In the data rows, the value 128 means zero.
Some points, one per row:
c(156, 128, 150, 162, 136, 92, 62, 91, 130, 147, 97, 125, 99, 160, 127, 63)
c(71, 159, 201, 169, 111, 95, 112, 132, 160, 87, 125, 119, 176, 119, 132, 124)
c(122, 121, 114, 118, 137, 121, 123, 152, 96, 138, 95, 128, 197, 88, 126, 116)
c(90, 119, 129, 127, 139, 136, 94, 164, 142, 130, 183, 201, 226, 62, 150, 177)
c(120, 100, 129, 48, 165, 160, 158, 113, 144, 124, 94, 45, 7, 210, 96, 148)
c(127, 131, 90, 143, 139, 80, 103, 144, 156, 88, 167, 114, 112, 123, 140, 122)
c(82, 135, 211, 96, 151, 133, 117, 151, 178, 65, 171, 194, 194, 113, 136, 115)
c(129, 75, 98, 135, 144, 99, 108, 150, 198, 119, 133, 153, 186, 92, 123, 179)
c(161, 152, 100, 90, 81, 199, 126, 69, 72, 166, 64, 141, 0, 169, 79, 48)
c(103, 72, 74, 119, 107, 163, 147, 126, 109, 94, 145, 131, 190, 121, 157, 208)
c(143, 109, 165, 115, 94, 139, 144, 141, 94, 187, 167, 181, 255, 91, 120, 108)
c(181, 102, 48, 121, 169, 115, 129, 142, 162, 115, 82, 216, 206, 80, 137, 187)
c(200, 111, 113, 129, 142, 87, 144, 189, 161, 121, 155, 159, 194, 88, 118, 175)
c(132, 114, 65, 33, 147, 120, 136, 157, 197, 35, 134, 85, 138, 121, 157, 211)
c(135, 135, 133, 88, 52, 139, 140, 51, 132, 216, 69, 76, 18, 177, 114, 86)
c(133, 105, 84, 126, 170, 88, 139, 202, 130, 101, 152, 166, 151, 141, 121, 156)
c(138, 84, 124, 160, 110, 91, 139, 178, 155, 87, 113, 167, 197, 64, 173, 231)
c(117, 130, 213, 201, 139, 103, 46, 96, 78, 84, 160, 159, 255, 17, 166, 175)
c(179, 187, 167, 112, 107, 149, 89, 60, 40, 234, 97, 13, 0, 216, 109, 0)
c(147, 106, 158, 102, 119, 139, 97, 139, 178, 108, 180, 211, 215, 67, 112, 142)
c(121, 119, 106, 87, 95, 179, 136, 99, 127, 163, 120, 74, 0, 228, 108, 117)
10 more points follow, each with its number after it:
c(80, 226, 173, 152, 91, 131, 152, 14, 116, 179, 65, 87, 98, 163, 72, 0) 0
c(127, 159, 156, 170, 67, 187, 130, 59, 55, 210, 131, 146, 96, 129, 120, 52) 1
c(143, 168, 108, 154, 132, 102, 89, 158, 125, 147, 160, 202, 199, 50, 126, 185) 2
c(119, 125, 80, 61, 168, 101, 190, 136, 97, 109, 143, 30, 12, 164, 135, 158) 3
c(85, 157, 213, 166, 31, 136, 156, 14, 137, 232, 106, 27, 20, 180, 82, 0) 4
c(91, 118, 187, 167, 115, 123, 191, 154, 164, 123, 99, 169, 207, 114, 85, 181) 5
c(167, 114, 38, 100, 169, 134, 123, 144, 196, 122, 144, 158, 133, 91, 194, 217) 6
c(133, 138, 182, 142, 64, 132, 108, 103, 115, 193, 154, 117, 209, 103, 124, 60) 7
c(119, 100, 54, 52, 151, 124, 150, 201, 178, 120, 137, 73, 63, 172, 91, 142) 8
c(112, 78, 49, 79, 198, 96, 191, 139, 126, 67, 152, 49, 18, 159, 130, 222) 9
Which of these numbered points is nearest to each point below, looking only along the 5 directions in which the first points spread most? Its number follows each.
c(95, 127, 151, 97, 83, 108, 105, 116, 131, 76, 116, 163, 185, 91, 139, 189) > 5
c(55, 112, 195, 171, 146, 128, 158, 146, 109, 114, 158, 158, 246, 114, 133, 150) > 5
c(85, 115, 53, 33, 205, 95, 145, 185, 191, 71, 95, 69, 60, 151, 75, 210) > 9
c(101, 166, 135, 98, 157, 83, 150, 122, 81, 146, 125, 30, 1, 222, 98, 129) > 3
c(126, 161, 214, 233, 106, 144, 110, 63, 96, 141, 130, 151, 169, 100, 102, 41) > 7
c(149, 92, 92, 38, 167, 33, 125, 225, 176, 71, 111, 114, 80, 156, 67, 154) > 8
c(107, 96, 51, 58, 126, 134, 155, 192, 144, 66, 132, 45, 28, 181, 126, 166) > 9
c(144, 124, 204, 156, 112, 188, 148, 140, 166, 147, 155, 179, 235, 100, 135, 196) > 5
c(88, 94, 107, 153, 96, 137, 136, 123, 128, 135, 131, 152, 158, 113, 186, 169) > 5
c(114, 130, 132, 152, 152, 193, 134, 122, 90, 104, 137, 108, 201, 78, 136, 161) > 5
c(113, 111, 194, 156, 70, 163, 92, 91, 85, 152, 177, 113, 222, 76, 146, 82) > 7
c(151, 95, 19, 26, 148, 118, 105, 207, 171, 89, 127, 115, 88, 196, 162, 248) > 9
c(124, 107, 143, 179, 106, 180, 154, 68, 94, 224, 139, 87, 60, 148, 124, 92) > 1
c(125, 136, 84, 110, 100, 194, 144, 92, 88, 198, 74, 86, 86, 186, 119, 40) > 1
c(107, 134, 13, 44, 136, 120, 143, 172, 162, 180, 113, 111, 98, 160, 98, 163) > 8
c(128, 94, 82, 25, 155, 106, 43, 131, 153, 114, 118, 60, 0, 176, 139, 121) > 3
c(148, 120, 165, 188, 111, 91, 148, 155, 145, 126, 119, 227, 203, 100, 89, 158) > 2
c(132, 91, 56, 70, 132, 109, 124, 173, 172, 83, 147, 92, 70, 164, 154, 119) > 8
c(99, 98, 82, 106, 193, 83, 138, 187, 121, 88, 90, 73, 24, 199, 129, 144) > 3
c(95, 114, 144, 110, 88, 136, 169, 183, 189, 103, 88, 121, 41, 180, 94, 144) > 8
c(105, 115, 121, 119, 115, 124, 174, 113, 137, 150, 133, 190, 221, 130, 167, 174) > 5
c(170, 136, 33, 49, 148, 64, 125, 232, 132, 87, 125, 141, 146, 107, 160, 230) > 6
c(119, 84, 40, 90, 141, 108, 136, 137, 171, 67, 115, 140, 109, 99, 173, 209) > 6
c(113, 113, 147, 99, 156, 102, 115, 188, 190, 80, 177, 204, 145, 91, 98, 160) > 5
c(126, 149, 189, 170, 100, 196, 138, 26, 81, 196, 83, 69, 12, 227, 90, 23) > 4
c(124, 82, 45, 92, 103, 142, 183, 194, 152, 116, 152, 127, 182, 99, 135, 211) > 6
c(80, 133, 128, 188, 115, 123, 49, 110, 128, 194, 168, 171, 121, 107, 111, 81) > 7
c(170, 121, 85, 92, 133, 131, 161, 188, 121, 59, 181, 109, 178, 151, 172, 220) > 6
c(202, 146, 111, 132, 177, 138, 122, 169, 127, 141, 97, 211, 199, 108, 133, 150) > 2
c(91, 116, 68, 118, 166, 117, 145, 178, 147, 143, 158, 143, 150, 87, 142, 200) > 6
c(83, 154, 143, 172, 109, 192, 99, 49, 63, 188, 133, 70, 49, 147, 92, 0) > 0
c(157, 127, 40, 101, 143, 51, 127, 206, 131, 116, 122, 42, 59, 174, 69, 128) > 8
